In the data rows, 128 means zero.
In each game, the first row plays the second. By how much does the first row win? 20 means about a draw, 40 a big win and 0 a big loss. Wins can go round in a circle. Each row has two weighted sums of its numbers, A and B, taken from their middle values. A row wins by its A times the other's B, less its B times the other's A.
[120 122  82 147 155  98  80 107 114 108 104 130 114 152 137 111 113 156
  71  95  97]
[ 92 186 129 115 117 106 117 116 110 146 134 159 129  99  93 116  87 143
 161 160  72] -> 21
[158 149 136 151 157 121 141 140 131 173 109 122 138 154 118 127 104 143
 111 134 150]
[162 141 121 109 139 126 100 107 120  75  90 143  98 159 102 130  97 178
 137 107 134] -> 16
[146 158 158 131 162 186 146 108 124 121 167 125 114 155 110 121 127 128
 103 109  79]
[148 129  42 133 209 142 124 133 128 132 125 172 103 150 160 118 142 201
 126  62 166] -> 14
[151 110 131 115 112 118 106 148 118 113 107 125 131 112 112 119 133 130
 102 114 121]
[ 71 111 115 106  69 141 132 149 126 190 132 126 122  59  85 113 153 113
 122 162  77] -> 29
[ 88 141  84  99 118 104  88 118 110 130 142 106 100 122 143 121 144  85
 132 168  87]
[132 133 166 129  86 144 150 154 120 214 206 133 131  99 123 138 128  72
 173 221  99] -> 14
[ 54 121 147  76  43  84 117 110 120 183 162 119 146  31  48 142  84  65
 141 164 110]
[153 109 137 112 119 176 157 129 145 160 176 134 139 115 131 153 177 126
 213 119 140] -> 26
[127 135 130 130 179 130 110 103 148  68 101 130 115 210 162 117  96 137
  86  28 180]
[178 132 147 139 131 151 232 156 147 194 162 100 155 136 154 134 156  88
 120 199 135] -> 10
[110 126  92 114 146 124 158 104 149 132 154 149 135 130 142 126 113 157
 134  98 170]
[101 145 112 144 204 120 102 126 135  87 119 180 125 191 158 118  78 186
  77 104 140] -> 23
[124 151 194 138  94 140 172  97 154 144 191 100 138 137 119 145 127  89
 149 114 128]
[167 118 204 107  92 168 206 108 155 151 172 125 139 124 134 126 151  79
 215 130 155] -> 13
[155 120 120 152  87 108 174 156 118 171 130 107 114 127 119 130 147 115
 101 206  97]
[ 67 132 181  85  29  61  95 107 136 154 139 100 159  41  29 123  58  57
 108 155 123] -> 21
[188 101 105 145 159 148 166 140 142  70 146 118 126 128 154 127 141 147
 140  99 195]
[154 127 104 135 138 137 122 105 115  98 115 142 123 145 112 134 146 157
 104  91 118] -> 15
[ 77 139 104  98  82 101  92 130 112 142 117 114 103 136  71 105  86  86
  86 115  87]
[119 169 126 124 170  96  86 115 127 100  82 153 108 185 131 127 117 141
 105 133  91] -> 26
[190 165 188 177 193 119 156  72 145  67  94  93 121 209 163 117  99 105
  84  50 130]
[101 145  69 142 177 125  64 130 104  69  88 146 114 112  82 106  83 138
  56  78  92] -> 16
[189  76  69 143 137 206 123 166 138 173 175 141 140  79 159 153 237 173
 166 167 230]
[145 136  74 134 206 160 115 159 104 157 121 168 101 135 161 117 162 175
  69 216  87] -> 24
[170 134 148 152 117 171 242 165 129 186 169  92 134 122 149 134 184  85
 149 195 129]
[199 108 117 136 141 187 185 151 125 167 142 127 123 121 140 134 222 128
 150 122 123] -> 14
[117 162 152 138 146  88 121  91 135  73 108 154 121 168 145 116  68 157
  76 110  94]
[ 38 106  34  90  53 109  38 124 124 184 167 137 151  13  62 141 194  83
 147  82 145] -> 22
[161 155 161 171 114 109 159 107 130 102 125 155 131 145 144 150  90 167
 146 139 108]
[108 161 173 108 123  73 129  89 113 107 146 103 127 123  81  96  95  72
 100 146  84] -> 14
[100 101  77 120  85 144  98 174 140 133 132 146 142 115 124 156 151 161
 137 197 141]
[ 57 152  96 120 123  48  57 117 107  67  59 115 121 153 119 114  36 114
  49 129  77] -> 16
[142  91  87 137 140 153 150 162 138 118  98 105 130 144 207 148 191 114
 154 121 181]
[118 174 167 117 166 142 129  98 107 164 121 152 131 147  98 134 115 157
 104 147  60] -> 26
[100 109 133 117  84 128 115 194 122 171 149 105 114  79 110 124 144  98
 151 200  89]
[101 149 134 111 160  98  91 125 112 114  94 133 116 146 105 111  81 169
 117 129 101] -> 21
[113 152 175 155 163  65 151 109 126  87 115 143 142 179 172 143  78 128
 151  91 128]
[141 156 146 121 191 106 103  95 129 122 148 135 134 175 129 138  99 164
 143 115 142] -> 20
[161 123  81 138  98 121 147 130 122 106 106 107 121 125  99 142 153 158
 108 114 114]
[ 85 107  73 124 114 126  77 172 113 131  72 129 132 128  95 103 136 138
  64 160  93] -> 24
[ 85 191 123 105 149  65  92  90 115  87  91 162 106 148 117 106  50 155
  70 136  78]
[132 141 112 138 157 154 130 125 117 151 149 155 111 172 151 128 149 121
 147 149 161] -> 16
[102 127  86 133 172 110 123 118 130 112 116 144 131 111 147 129  94 165
  90 108 157]
[137 156 139  93 119 134 162 120 118 155 186 148 138 109  98 132 133 104
 176 201  92] -> 18
[151 182 209 163 198 154 139 113 125  85  91 118 159 216 124 131 100 129
 108 128  96]
[167 122 163 150 124 176 231 133 146 184 133 110 125 134 172 138 182 105
 155 143 156] -> 11
[ 72 164 138 112 105  73 116 143 125 142 125 117 120 114  87 103  64  60
  87 168  76]
[159 130 100 145 151 154  98 154 119 143 119 113 156 143 102 114 150 117
 103 131 152] -> 13
[ 97 112 131 132  83 118 155 124 126 151 152 114 134 107 111 128 125 117
 128 123 131]
[ 80 129 144 133  95  47  96 128 151  63  55  98 122 129 112 124  84  65
 128 108 157] -> 30
[115 120 152 115 124  88 102 132 105 137 179 124 133 132 139 134 108 118
 113 172  77]
[ 72 143  45 109 150 115  47 101 106  81 119 196 117 145 122  96 130 168
  75 108  88] -> 19
[198 109 124 192 178 181 216 112 133 107 104 118 142 170 200 126 157 145
 117 138 115]
[ 59 139 146  95  94  95  54  85 117 106 121 142 144  87  82 121  83 119
 177  86  70] -> 23
[148 119  75 125 115 147 146 129 141  87 122 173 132 110 187 134 185 182
 102 116 161]
[ 94 149 149 125  93 122 123 125 131 166 204 138 138 101  86 139 109 111
 160 194 143] -> 6
[173 141 106 117 150 128 114 147 133  89  87 120  96 173 152 114  83 157
  61 126 115]
[144  75 145 146 100 162 137 198 130 245 155 125 136  85 106 159 151 131
 210 198 143] -> 28
[149 108  79 125 151 162 156 151 113 132 134 145 105 117 173 123 137 171
  74 160 116]
[146 112  71 122 152 168  28 162 112 105 110 182 118 136  92 152 116 227
 127 113 141] -> 22
[114 118 183 123  64  94 125 166 129 185 137 101 132 112  79 141 129  92
 145 155 111]
[149  96 110 159 113 174 129 152 150  99 114 121 152 126 151 152 157 126
 175  61 242] -> 20
[123 156 129 124 149 128  86 130 125  91 103 105 128 156 105 117 109 128
  58  96 103]
[171 155 194 131 180 134 143 133 107 124 119 147 118 160 105 149 104 154
 169 178 121] -> 16
[204 124 234 166 133 154 213 160 152 155 100  91 174 125 109 160 128  92
 142 130 161]
[134 136 116 121 130 107 115 120 121  74  67  97 117 152 104  98  85 100
  70 140  99] -> 8
[ 78 142 161 115  91  89 101 162 129 189 162 130 171 104  85 143  96 109
 142 163  94]
[122 130  79 151 150 127 132 112 115  90  86 115 100 165 151 100 105 159
  53  92 129] -> 28
[ 81 128 103  99 179 109  72  90 116  80  94 103 122 154 153  97 117  96
 113  81  97]
[137  86 107 113  85 142  89 179 138 225 148 118 123  45  96 124 169 119
 142 201 165] -> 17
[133 148  54 106 147 147  95  72 108 116 122 162  93 148 158 111 164 182
  80 105 115]
[148  84  66 121 112 156 118 165 166 141 172 124 138  92 151 152 176 123
 191 133 222] -> 28
[130 170 191 132 122  96 109 153 132 120  91 120 153 147 133 116  85 116
  88 172  80]
[122 154 151 112 123 106  98 122 121 142 190 147 133 121 115 134  94 128
 139 156  91] -> 19
[124 146  87 144 189 128  88 163 122  76  76 146 121 148 141 127 119 223
  83 118 100]
[125 126 174 115 100 135 178 112 124 153 186 111 130  97 116 128 129  78
 158 120  98] -> 22
[103 116 117 110 141 146 100 108 128 109 140 126 125 130 138 131 149  93
 167  54 154]
[ 72 120 195 121  44  72 100 140 131 206 122  83 139  51  38 118  88  79
 128 159  84] -> 23
[163  98  87 151 176 159 150  98 151 110 139 162 116 163 217 135 208 145
 171 112 188]
[ 83 145 170  98 101  97  99  76 109 107 185 118 150  81 100 137 117  90
 176  98  71] -> 15
[137  93 101 107  71 138 105 176 136 121 144 124 141  49  66 126 151  84
 176 137 179]
[122 114  76 143 176 123  80 130 121  78  61 146 100 184 113 133 124 184
  88 115 147] -> 20
[ 87 119 155 100  70  93 101 134 120 150 145 135 149  81 104 147 106 123
 186 179 107]
[174 126  76 162 193 149 118 109 137  55  77 190 120 141 133 137 139 184
  84 108 196] -> 32
[140 100 161 145 113 168 151 204 136 179 164 153 131  99 127 181 131 180
 176 150 133]
[106 160 154 106  99  83 107 101 110 112 128 155 127  98  88 124  66 134
 156 176  55] -> 25
[169 104 153 154 143 147 212 219 157 177 158 172 142 137 193 136 173 208
 165 212 155]
[143  97  80 126 168 167 142 123 163 113 151 157 125 142 205 163 185 182
 187  88 214] -> 11
[103 152 123 110 179 103 110 133 110 107  93 167 119 197 164 126 109 142
  69 152  64]
[154 141 145 152  82 162 168 171 127 163 130 116 149  96  89 128 124 116
 102 159 157] -> 23
[ 82 127 186  93  82  74 179 105 126 161 136 103 130 102  72 103  83  58
 125 144 106]
[ 87 106 128 134 101  65 134 156 141 135  82  86 157 114 136 114  99  70
  74 150 130] -> 19
[170 132 103 152 185 136 105 160 122  80  78 149 128 186 128 133 133 193
  85 144 107]
[ 97 139 160 130 154 124 147 115 105 177 158 176 117 130 140 140  84 146
 144 149  94] -> 24
[150  78  87 138 155 160 136 198 149 159 113 164 127 104 169 167 186 155
 190 140 181]
[125 127 151 116 123 139 164 135 129  93 111 110 120 111 108 137 150 125
 195 117  98] -> 30
[ 62 128 187  91  96  65 100  79 110  91 135  94 149  82  87 112 109  72
 167  49  92]
[ 79 105  98 130 104 127 163 139 143 176 136 114 145 101 141 124 135  61
 176  99 205] -> 19
[117 126 112 102 143 133 104 107 120 104 172 143 119 158 113 147 146 122
 150 119 102]
[ 90 119 113 120  43  90  59 154 129 144 120  94 169  31  22 125  99  44
 157  88 211] -> 21
[149 113 120 127 119 169 175 100 137 136 142 122 141 117 126 128 152 105
 155 129 167]
[161 108 159 179 211 151 156 117 126  77  80 129 144 184 189 110 141 180
  88  93 139] -> 29
[100  92  75 123  86 117 114 138 125 181 197 149 145  38  86 128 140 124
 150 146 134]
[105 120  86  93  95 180 120  93 124 168 129 108 136  99 143 128 207  86
 162 145 145] -> 21
[101 134 150 120 117 133 119 142 122 136 154 113 109 178 122 118  92 112
  93 178  85]
[180  86 124 170 141 151 162 146 140 180  84  92 143 119 153 124 186 126
 148 122 179] -> 13
[ 96 142  95 108 126 102  59 101 129  90  76  95 111 148 149 124 110 122
 102  78 103]
[173 140  97 161 181 149 130 149 151  63  56 132 122 177 145 113 111 135
  61  68 180] -> 29
[193 151 127 159 148 185 157 125 130 115  91 121 131 179 144 131 124 130
  65 167 175]
[128 133 223 156 103 131 213 113 138 145 187 143 127 136 130 125 101 102
 145 158  99] -> 17
[180 105  90 115  87 145 142 121 163  98  90 152 114  96  88 136 116 153
  80 130 171]
[139 151 189 121  77  98 147 145 141 121 114 106 159 112 102 133  79  90
 106 169 150] -> 13
[134 101  61  96 125 136 124 118 134 104 117 155  94  80 138 121 120 183
  82 182 138]
[116  95  73 131 115 164 140 191 136 152  94  95 118  96 132 136 151 105
 126 156 155] -> 32
[116 112  96 105 149 153 126 109 119 116 175 170 119 127 195 160 174 176
 139 158  79]
[137 184 135 113 161 120 128  61 113 119 172 181 103 158 113 138 124 158
 174 119  93] -> 12
[139 100  85 129 189 145 161 133 145  99 119 138 121 156 232 148 198 154
 175  81 215]
[130 154 221 158 110  93 175 102 148 132 142 116 146 122 114 148  77 111
 200 140 107] -> 18
[130  88 132 132 116 165 187 126 146 189 140  94 133 106 204 115 198  87
 106 170 135]
[101 133  82 120 205 118  98 185 115 119  78 136 144 162 131 131  98 151
  72 184 120] -> 27
[ 67 136 126 102 110  74  86 115 120  97 109 108 112 116  72  94  73  93
  42  88 102]
[156  92  52 120 125 140 144 109 144 116 121 127 108 130 217 135 165 134
 218  66 184] -> 31
[ 93 184 154 102  79  98 110 143 117 180 172 136 103  94  87 140  78 131
 126 213  63]
[168  91 141 137 119 156 184 119 141 156 164 106 132 107 141 151 170 111
 179 116 151] -> 23
[139 173 216 148 183 130 167  89 117 118 116 132 118 142 123 112  67 121
  80 110  79]
[118  99  53 104 102 136 101 120 128 117 130 160 110  64  99 139 140 151
 103 124 122] -> 13
[182 131 104 159 162 133  78 131 113  45  69 154 109 200 102 130  95 164
 109  86 145]
[116 153 112 132 156  97  77 137 127  93 118 143 132 156 128 125  85 152
 107 158 122] -> 17
[ 52 163 168 100  85  52  88 120 116 157 182 142 138 118  85 145  74 133
 187 182  68]
[ 95 135 149 112 146  88  98  95 123  88 107 120 101 152 129 113  66 102
 108  92 117] -> 21
[115 128 119 132 131 165 161 120 126 155 180 147 134 112 162 132 185 148
 135 120 168]
[107 130 191 115  62  99 131 138 128 150 113  94 125 102  80 130 123  62
 181 118 101] -> 22
[ 89 126 147  97  58 114  88 121 123 186 136  95 146  55  78 123 114  69
 121 152 132]
[116 165 137 134 154  95  83 125 109  83  87 121 115 158 139 104  79 143
  77 107  93] -> 13
[125 154 183 111 140  84 107  93 147 102  93 155 168 149 122 125  91 115
 157  78 158]
[126  89 104 113 179 173 182 110 129 115 123 135 125 131 215 116 158 139
 165  90 168] -> 29
[178  98 124 159 139 153 127 140 139 121 112 151 151 114 148 156 176 123
 182  79 229]
[156 165 203 158 149 124 181 144 121 105 116 129 157 174 127 152 114 102
 146 115 168] -> 23
[ 52 145 165  94  35  75  91 102 118 168 118  99 150  47  78 135 120  58
 170 128  96]
[171 104 112 153 130 205 109 189 142 121 101 130 118 165 149 135 174 156
 134 186 138] -> 21
[ 94 105 108 110 122 102  86 142 118 149 129 128 129 111 133 116 133 109
 174 144 100]
[133 138 112 131 173  93 132 113 115  26  62 163  87 159 186 105  93 183
  40 125  83] -> 25
[166  98 129 148 132 155 164 140 125 160 149 119 138 115 165 118 177 122
 148 184 142]
[110 144  63 132 116 113  57 135 128  68  63 143 124 154 105 127 112 146
  80  93 137] -> 17
[126 115 133 138 126 144 156 167 131 181 181 139 157  89 145 156 191 158
 187 190 118]
[ 90 131 183 102  74  97 108  99 128 122 169 140 144  85  87 133 125  98
 166 123  68] -> 25
[190 102 164 162 112 170 163 187 138 206 179 140 165  81 105 145 161  79
 163 163 160]
[122 109 160 121  85 107 138 163 128 182 160 103 129 115  97 133 175  96
 176 159 116] -> 31
[184  80  67 150 142 186 127 184 154 179 137 143 132 123 136 152 202 154
 175 124 232]
[ 60 162 122  99 100  88 105  90 123 156 170 131 133 127  84 106  58 119
  95 124 115] -> 29
[143 135 175 140 136 132 147 145 123 141 138 102 143 139  86 140 123 116
 137 147  94]
[187  98 102 149 181 181 147 114 146 123 146 158 125 142 135 151 202 199
 182 103 210] -> 12
[105 138  93 139 136 139 143 126 141 116 124 122 133 151 119 110  94 140
  83 130 150]
[133 155 176 107 114  75 109 130 132  92 113 105 139  95  48 114  84  72
 106 178 102] -> 13
[ 59 124  82  91 112  93  77 139 117 143 140 120 117 109  94 102 129 116
  93 134 118]
[144 107  94 110  75 124 131 122 140 158 124 115 123  83 112 115 142 146
  98 169 128] -> 23
[141 124 106 144 153 175 132 147 131 165 148 113 121 114 162 134 113 162
 128 139 140]
[ 99 135 131 115 107 101  94 129 129 165 160 149 123 133  77 120 122 132
 155 149 108] -> 24
[119 124 122 106  67 116 149 129 135 113 174  94 117  67 105 126 158  45
  99 132 110]
[ 70 139  75 107 157  56  58  82 103  52  74 113 113 134  97  93  42 131
  32  67  81] -> 17
[171 123  85 153  96 205 110 151 139 156 159 127 142  79  93 157 234 128
 147 121 200]
[135  96 109 125  79 167 131 130 126 160 154 102 110 107 111 122 149 142
 153 124 163] -> 18
[ 73  98  38  75  85 114  24 118 126 173 140 139 151  37  61 149 174 117
 178  49 156]
[154 114 165 174  75 172 208 178 132 239 183  84 164 109 119 149 178  88
 129 181 122] -> 28
[134 152 175 134  63  69 145 119 147 129 106  99 131  76  70 120  70  52
 118 196 160]
[134 125  75 125 193 178 114 141 109 131 117 139 111 185 167 124 166 144
 105 132 119] -> 29
[101 149 188 108 113  72  76 100 112  81 142 141 133 158 105 119  46 103
 108  67  77]
[170 133 120 145 119 162 158 134 146 141 105 156 116 150 146 119 142 132
 133 145 178] -> 27
[ 94 118 177 103  71  85 173 114 117 176 135  90 130  85  80 113  89  62
 137 158 109]
[175 152 208 156 149 110 150 132 120 101  99 109 155 199 105 113  84 120
  80 106 106] -> 20
[187 108  82 137 176 143 109 122 140  46 113 125 115 175 247 135 223 157
 154  43 185]
[ 99 148  66 132 161 150 115 117 107 138 121 170 104 160 155 111 154 177
  96 143  80] -> 12
[157 109 122 124 127 171 143 134 142 111  97 124 122 132 181 138 153 152
 135  90 133]
[169 150 112 151 154 157 150 115 117  88 109 113  94 200 194 131 169 179
  80 129 121] -> 6
[191 114 113 129 169 223 186  91 138 139 170 114 133 123 183 127 209 134
 168 101 118]
[ 90 124  99 109 110 127  99 124 120 166 152 109 119 115 106  91 114  98
  87 161  68] -> 34
[ 99 132  42 144 177 125  93 116 110 108  67 146  83 155 126 100  95 170
  30 102  90]
[117 103  94  98  88 131 121 136 123 192 194 126 109  72 112 144 164 142
 175 113 127] -> 21
[109 158 138  94  96 129 151 113 131 154 193 185 149  93 120 134 147 138
 161 150  92]
[216 129 153 163 116 212 110 188 132 111 110 113 162 115  93 137 163 141
 138 161 161] -> 25
[ 68 140 116 103 125  93 103 116 113 108 150 119 122 134 102 109  96 115
 110 129 113]
[129 136 199 125 125  75 147 101 129 146 141 124 154 106 119 140 117 116
 206  98 126] -> 22
[133 101 141 120 159 145 143 138 142 155 131 130 134  85 106 147 169 132
 155  95 200]
[ 71 104  82 104 173 126  67  91 111 109  99 150 114 155 157 102 135 148
 122  63 115] -> 33
[162 103 199 130  83 128 107 140 140 137 113  80 153  88 100 129 147  77
 182 152 145]
[113  94 172 131 135 120 158 151 140 172 168 138 150 107 118 161 186 153
 181 107 160] -> 29
[171 156 170 183 237 138 179 152 138  79 106 162 114 248 232 121  84 209
  87 137 130]
[196  74 104 164 145 222 127 153 155 104  76 137 136 112 172 133 220 165
 186  56 242] -> 3
[157  94 119 156 112 127 114 210 150 109  74 107 113 114 109 144 151 141
 131 193 183]
[153 140 182 128  86 116 224 127 145 115 143 118 139 126 113 138  65 135
 131 174 111] -> 19
[161  99 106 143  90 198 159 165 132 176  87 115 142 102 126 122 160 115
 105 193 147]
[108 132 164 128 116 120 152 103 141 142 192 129 142 116 111 134 137  96
 155 120 106] -> 32
[ 98 136 161 120 128  57  60  70 124  38  66  90 156 127  33 102  56  75
  77   0 170]
[154 106 145 151 161 188 240 151 135 138 117 120 131 131 156 136 184 155
 140 143 132] -> 15
[160 115 151 142 103 142 186 111 147 155 143 113 123 125 152 126 154 115
 147 134 162]
[201  89 124 141 116 128 119 182 164 120  73 131 160 134 157 148 140 159
 113 129 169] -> 32
[139 132 112 117 208 154  86 122 124 122 100 132 117 141 152 112 124 136
 110 140  92]
[ 67 103 110 111 104 127 159 132 129 229 149 112 132  81 139 105 157  92
 136 149 102] -> 30
[172 107  88 147 112 128 197 155 130 159 126 130 108 124 160 128 151 138
 134 131 139]
[155  81  86 126 122 163 164 144 139 159 159 125 127  84 171 130 199 145
 127  66 186] -> 28
[168 113  57 135 169 210  70 140 125 135 118 133 134 122 118 151 162 196
 130 107 219]
[146 161  85 123 145 172 115 127 105 173 178 143 142 117  96 117 164 156
 116 162  86] -> 25
[125 156 201 118 110  96 125 123 130 126 144 122 122 129  95 126 111 110
 173 127  88]
[ 59 131 157  85  50  73 100 102 143 188 170 101 143  67  84 119 115  52
 147 140  99] -> 24
[ 96 115 106  92  93 114 123 102 125 124 142  95 112  96 119 119 140  91
 158 107 121]
[138 140  96 156 173 142  90 138 119 129  74 169 121 170 174 119 118 228
  67 141 103] -> 22
[ 89 131 101 123 133 105  49 182 115 130 117 157 113 136 121 115  99 125
  91 119 113]
[107 145 115 118 124 127  62  97  97 100  98 144 115 148 106 125  90 210
 110 128  85] -> 33
[197 123 180 161 145 137 206 119 139 101 146 130 138 184 205 138 140 188
 164 123 117]
[ 64 172 118 115 133  59  84 110 110 102 114 136 124 133 106 116  42 138
 111  65 108] -> 19
[109 142  83 138 130 120  99 127 120 120 113 112 147 115  88 110 102 149
  62  82 153]
[164 114 131 134 111 129 162 142 124 153 149 138 108 134 162 125 176 145
 166 144 101] -> 22
[137 123 139 123 119 127 133 125 157 125 124 146 129 139 144 151 138 149
 209  87 165]
[ 87 183 157 126 127 104 110 142 128 124 145 128 143 142 105 127  82  75
 116 139 147] -> 18
[155 112 204 129 100 144 157 186 151 190 184 114 145 109  91 153 125  93
 215 190 128]
[ 87 102 145 106  68 141 143 100 128 139 177  95 143  73  94 112 168  57
 126 120 106] -> 26
[167 117 139 147 185 158  80 141 115  79  58 147 136 169 149 125 124 199
  98 110 139]
[152 144 195 148 126  99 173 157 134 148 105 140 120 153 174 132 111 168
 140 182 137] -> 13
[106 136 191 114  57  95 107 137 134 152 154 112 148  81  56 132 126  71
 207 155  90]
[146 151  96 123 181 162 103 127 125 147 194 125 137 119 132 108 181 141
  84 158  98] -> 9
[195 124 110 143 208 166 191 126 135 113 114 125 120 183 218 129 159 141
 136 100 172]
[157 137  81 169 160 121  85 163 123  93  92 161 130 159 112 136 114 216
  92 177 102] -> 20
[137 105 112 136  82 125 121 142 123 116 117 116 109 110 110 140 150 109
 149 144 114]
[137 146 203 145  80 127 154 111 141 139 164 110 136 114  98 139 103  84
 142 162  96] -> 14
[110 116 176 130  77 100  82 157 135 131 116 103 167  84  85 110 121  85
 191 119 107]
[129 138  75 138 143 119 151 124 112  82  67 129  88 146 182 104  93 147
  22 167  82] -> 29
[176 151 202 143 104 154 185 170 150 140 158 107 154 129 128 133 170 125
 167 144 162]
[122 117 126 123 117 118 156 175 130 140 148 104 108 114  98 129 125  97
 129 126 155] -> 26
[129 134  69  95 151 130  78 154 116 196 142 155 102 118 111 136 149 205
 110 155 131]
[127 152 106 123 148 168 149  90 107 166 179 118 125 135 141 129 141 113
 123 153  79] -> 18
[116 120 187 134  88 131 176 126 134 160 186 107 125  94  93 141 149  74
 148 131 132]
[148 146 143 129 128 154 166 136 110 181 187 111 127 132  89 121 120 107
  64 209  70] -> 13
[111 104 106 124 106 128 140 116 108 111 105 113 139  70 109 116 175 107
  96 103 100]
[136 132 102 123 121 138 113 139 115 153 140 116 121 113 131 123 143 117
  87 138  88] -> 18
[ 46 130 174  81  88  49  90  99 118  97 157 130 164 120  93 141  83 107
 200 118  76]
[103 200 190 119 177 102 131  79 105  87 127 142 147 178 171 101  98 134
 105  95  59] -> 20
[ 82 158 130 107 113  88 102  74 121  98 134 137 108  89  93 116  63 100
 106 110 135]
[ 82 171 104 117 103  98  81  92 124 142 145 141 161  88  80 133  98 116
 104  58 128] -> 21
[163 120 120 133 109 198 176 111 133 155 155 122 112 106 158 137 176 138
 167 135 143]
[164  74  80 126 136 176 130 172 143 148 155 122 129 107 146 130 227 145
 144 120 180] -> 27
[150 104 141 134 167 121 168  94 155  67  85 117 141 171 181 145 132 128
 149  46 174]
[131 103 104 129  99 131 134 137 132 153 133 121 113 108 132 140 192 108
 148 150 178] -> 11
[ 76 133 135 106  77 106 145 115 150 184 201 112 135  65 107 113 144  56
 131 125 107]
[117  99  64 119 172 171 137  92 139 148 170 132 129  85 180 142 187 163
 172  48 211] -> 15
[185 123 135 124 140 171 201 129 129 101 116 128 112 160 185 138 136 158
 117 127 151]
[ 95 127 103 126 151  95 102 125 124  83  62 106 107 159 146 100  79 120
  63  93 150] -> 13
[ 97 106 160 138  87  50  97 136 144 138  84  77 154  73  31 102  62  28
 112  64 175]
[196 133 183 159 148 207 182 130 127 130 133 128 121 158 118 150 146 128
 148 105 169] -> 12
[122 100 116 122 113 129 140 184 150 136 125 145 117 107 160 144 157 134
 192 153 186]
[ 88  97 117 124 101 125 133 166 147 221 154 121 152  88 139 131 150  79
 174 142 175] -> 22
[130 133 199 110  84 159 206 122 148 230 197  75 145 119  97 134 134  37
 160 186 148]
[153 115 165 146 166 152 150 162 113 114 115 166 113 185 157 146 159 198
 227 106 160] -> 25
